In the rows, 128 means zero.
R: 3 groups of rows, each row roughly a mix of its group's hidden directions
R (103 x 11)
[[138 107 151 118 128 101 116 166 186 136 123]
 [144 103 103 130 120  95 136 123 182 123  94]
 [135  94 147 121 120 105 121 132 195 124 114]
 [122 134  91 131 117 150 138  94  69 136 130]
 [101 123  88 142 141 142 157  97  83 139 127]
 [101 134  92  87 109 126  90 114 156 124 110]
 [163 119 119 112 112 129 108 177 152 168 136]
 [174 132 172 145 132 130 170 128 121 143 148]
 [169 118 131  99 158 138 104 151  99 117  94]
 [162 108 170 121  90 149 146 128 133 149 100]
 [134 104  90 106 115 119 135 171 113 173 131]
 [ 95 120 125 106 115 110 148 124 191 131 146]
 [ 75 145 134 114 118 160 139 121 126 145 172]
 [147 142 134 186 147 110 155 140 107 131 158]
 [109 125 100 108 127 137  71 115 128 138  87]
 [155 144  89 136 123 154 120 170 134 149 164]
 [146 144 116 101  97 128  99 129  68 131 132]
 [ 94 117 158 128 127  94 142  82 128 111  97]
 [109 158 133 170 104  96 147 102 129 148 156]
 [133 126  85 120  93 140 119  99  80 145 129]
 [173 123 172 134 159 139 147 128 107 158 122]
 [ 95 136  73 118 122 115  85 114 145 125 116]
 [159 139 171  77 142 135 138 110 129 151 117]
 [108 157 108 129 118 147 140  95  69 119 121]
 [154 119 101 104  80 132  99 131  95 152 135]
 [138 105 146 117 125 103 119 164 188 139 120]
 [137 132 151 147 135 117 183 144 126 109 173]
 [153 112 113 129  91 167 128 118 100  86 143]
 [154 127 129 113 120 129 116 186 160 166 133]
 [ 86 119 104 161 155 130 165 100 108 120 133]
 [147 127 109 175 138 138 115 122  93 149  85]
 [147 135 168  83 112 121 172 114 145 134 140]
 [ 92 125 119 172 161 122 152  93 125 102 135]
 [111 131 135  74 120 144 138 136 137  99 176]
 [157 124  80 126 125 152 122 171 157 137 147]
 [130 110 158  69 124 143 124 120 128 144  88]
 [147 166 144 126 180 105 144 126 109 135 157]
 [174 104 123 114 150 148 105 155 112 104  96]
 [150 140 161  75 156 125 161 129 142 131 144]
 [144 149 137 164 165 109 156 126 107 129 170]
 [170 129 170 147 131 127 176 131 120 142 149]
 [ 85 119 124 120 123 110 148 122 191 139 135]
 [137 133 140  76 121 130 133 143 134  91 175]
 [168 138 129 141 132 151 111 134  65 115 125]
 [ 96 135 128 149 142 130 148  76 105  89 123]
 [157 125  99 104 104 141 110 108  73 137 131]
 [161 134 117 118 133 135 127 183 159 166 130]
 [161 113  77 169 116 131 126 135 143 134 100]
 [165 140 175  90 148 133 139 115 120 155 114]
 [ 98 130 126 149 134 130 140  70  97  96 126]
 [186 107 120 123 140 134 106 149 116 104  95]
 [165 156 162 108  95 143  91 136 148 121 123]
 [ 89 143 125 154  90 131 150 102 140 140 168]
 [173 148 150  96  93 146  95 145 135 130 125]
 [151 127 137 109 128 116 119 186 168 155 123]
 [ 95 132 119 156 136 130 142  70 104 101 126]
 [ 84 113  88 157 108 134  99 142 127  98 123]
 [116 125  79 127 140 128 151 152  87 166 132]
 [143 145 138 161 179 114 151 142 104 128 161]
 [159 129 130 115 131 129 118 185 162 164 130]
 [103 124  80 154 130 136  73 119 126 126 116]
 [ 86 141 136  93 114 164 135 126 128 143 172]
 [ 87 118 160  97 134  94 145 103 151 106 121]
 [ 95 127 156 137 104 108 151 106 151 101 169]
 [ 77 132  84 117 111 117  98 133 139 100 121]
 [104 131  95 149 134 142 149  74  93 126 122]
 [133 120 138 114 138  69 141 130 175 106 123]
 [106 120  88 181 100 112 136 135 138 111 149]
 [ 91 114  94 172 113 135 113 146 123  93 141]
 [146 113  79 114 117 135 131 152 182 138 126]
 [103 126 115 148 132 132 139  66  95 103 127]
 [156 142 165  75 140 129 148 102 139 147 134]
 [141 116 121 123 114 152  80 108 131 159  83]
 [137 149 136 104 114 134 108 111  64 103 132]
 [175 130 178 118 147 136 155 122 118 156 127]
 [121 139 104 149 115 183 121 123  85 152 132]
 [111 130  82 148 115 148 135 139 167 170 133]
 [143 109  97  99 117 110 124 174 114 170 126]
 [167 115 160 129  94 152 122 106 130 161  99]
 [151 130 177  86 102 131 164 119 138 136 125]
 [175 160 145  96  99 147  98 142 122 128 122]
 [ 94 128 127 145 131 129 139  71  96  95 128]
 [143 161 153  96 181 113 145 136 119 128 148]
 [120 125 107 196 126 124 139 140 118 110 161]
 [ 99 145 117 136 149 100 158 145 122  92 171]
 [127 147 123 176 110 154 122 142 127 171 161]
 [158 128 121 114 131 130 127 183 164 165 125]
 [112 144 106 142 130 151 141  88  71 118 135]
 [158 154 160  87 134 110 158 103 138 150 139]
 [128 122 129  72 112 139 100 122 146 143  83]
 [134 140 174 138 124 142 116  94 168  92 123]
 [168 139 102 171 109 157 117 147 106 139 147]
 [ 90 143 123 156 106 101 150 103 160 155 144]
 [135 105 133 184 110 154 116 162 108 120 108]
 [152 105 126  96 152 170 103 157 117 124  99]
 [156 139 119 139 144 146 107 180 140 168 146]
 [137 115 108 126 138 182 105 163 132 163 115]
 [167 101 112  98 144 155 109 157 121 100 106]
 [102 156 108 132 124 136 140  96  68 120 121]
 [ 96 120 113 170 158 130 162 110 164 139 124]
 [136 124 114 174 140 114 120 114 120 156  73]
 [146 130 167 119 123 108 105 163 179 115 126]
 [165 169 152  96  99 147 103 140 128 125 113]]

which group is each row in? (one row of each group first)
[103 153 108 154 146 141 149  88  86 113 128]  <93>
[ 96 115 152 113 125  93 145  84 134 101 102]  <34>
[135 117 117 118 118 151  76 107 132 155  84]  <45>

[ 91 138 113 139 106 107 149 111 175 162 139]  <34>
[ 81 124 128 104 123 117 148 126 183 138 146]  <34>
[141  95 137 117 151 108 119 157 182 121 102]  <34>
[176 127 174 122 143 132 161 119 123 158 135]  <45>
[142  91 139 181 107 163 121 144 114 129 114]  <45>
[ 96 128 102 157 135 137 151  70 112 122 121]  <93>
[125 124 140  56 132 142 113 120 144 133 101]  <45>
[135 142 173 145 132 144 119  94 163  87 127]  <93>
[137 109 154 112 115 102 110 159 185 137 119]  <93>
[153 169 159  95  96 153 104 131 115 126 118]  <93>
[157 122 101 113 153 152 106 151 110 151  84]  <34>
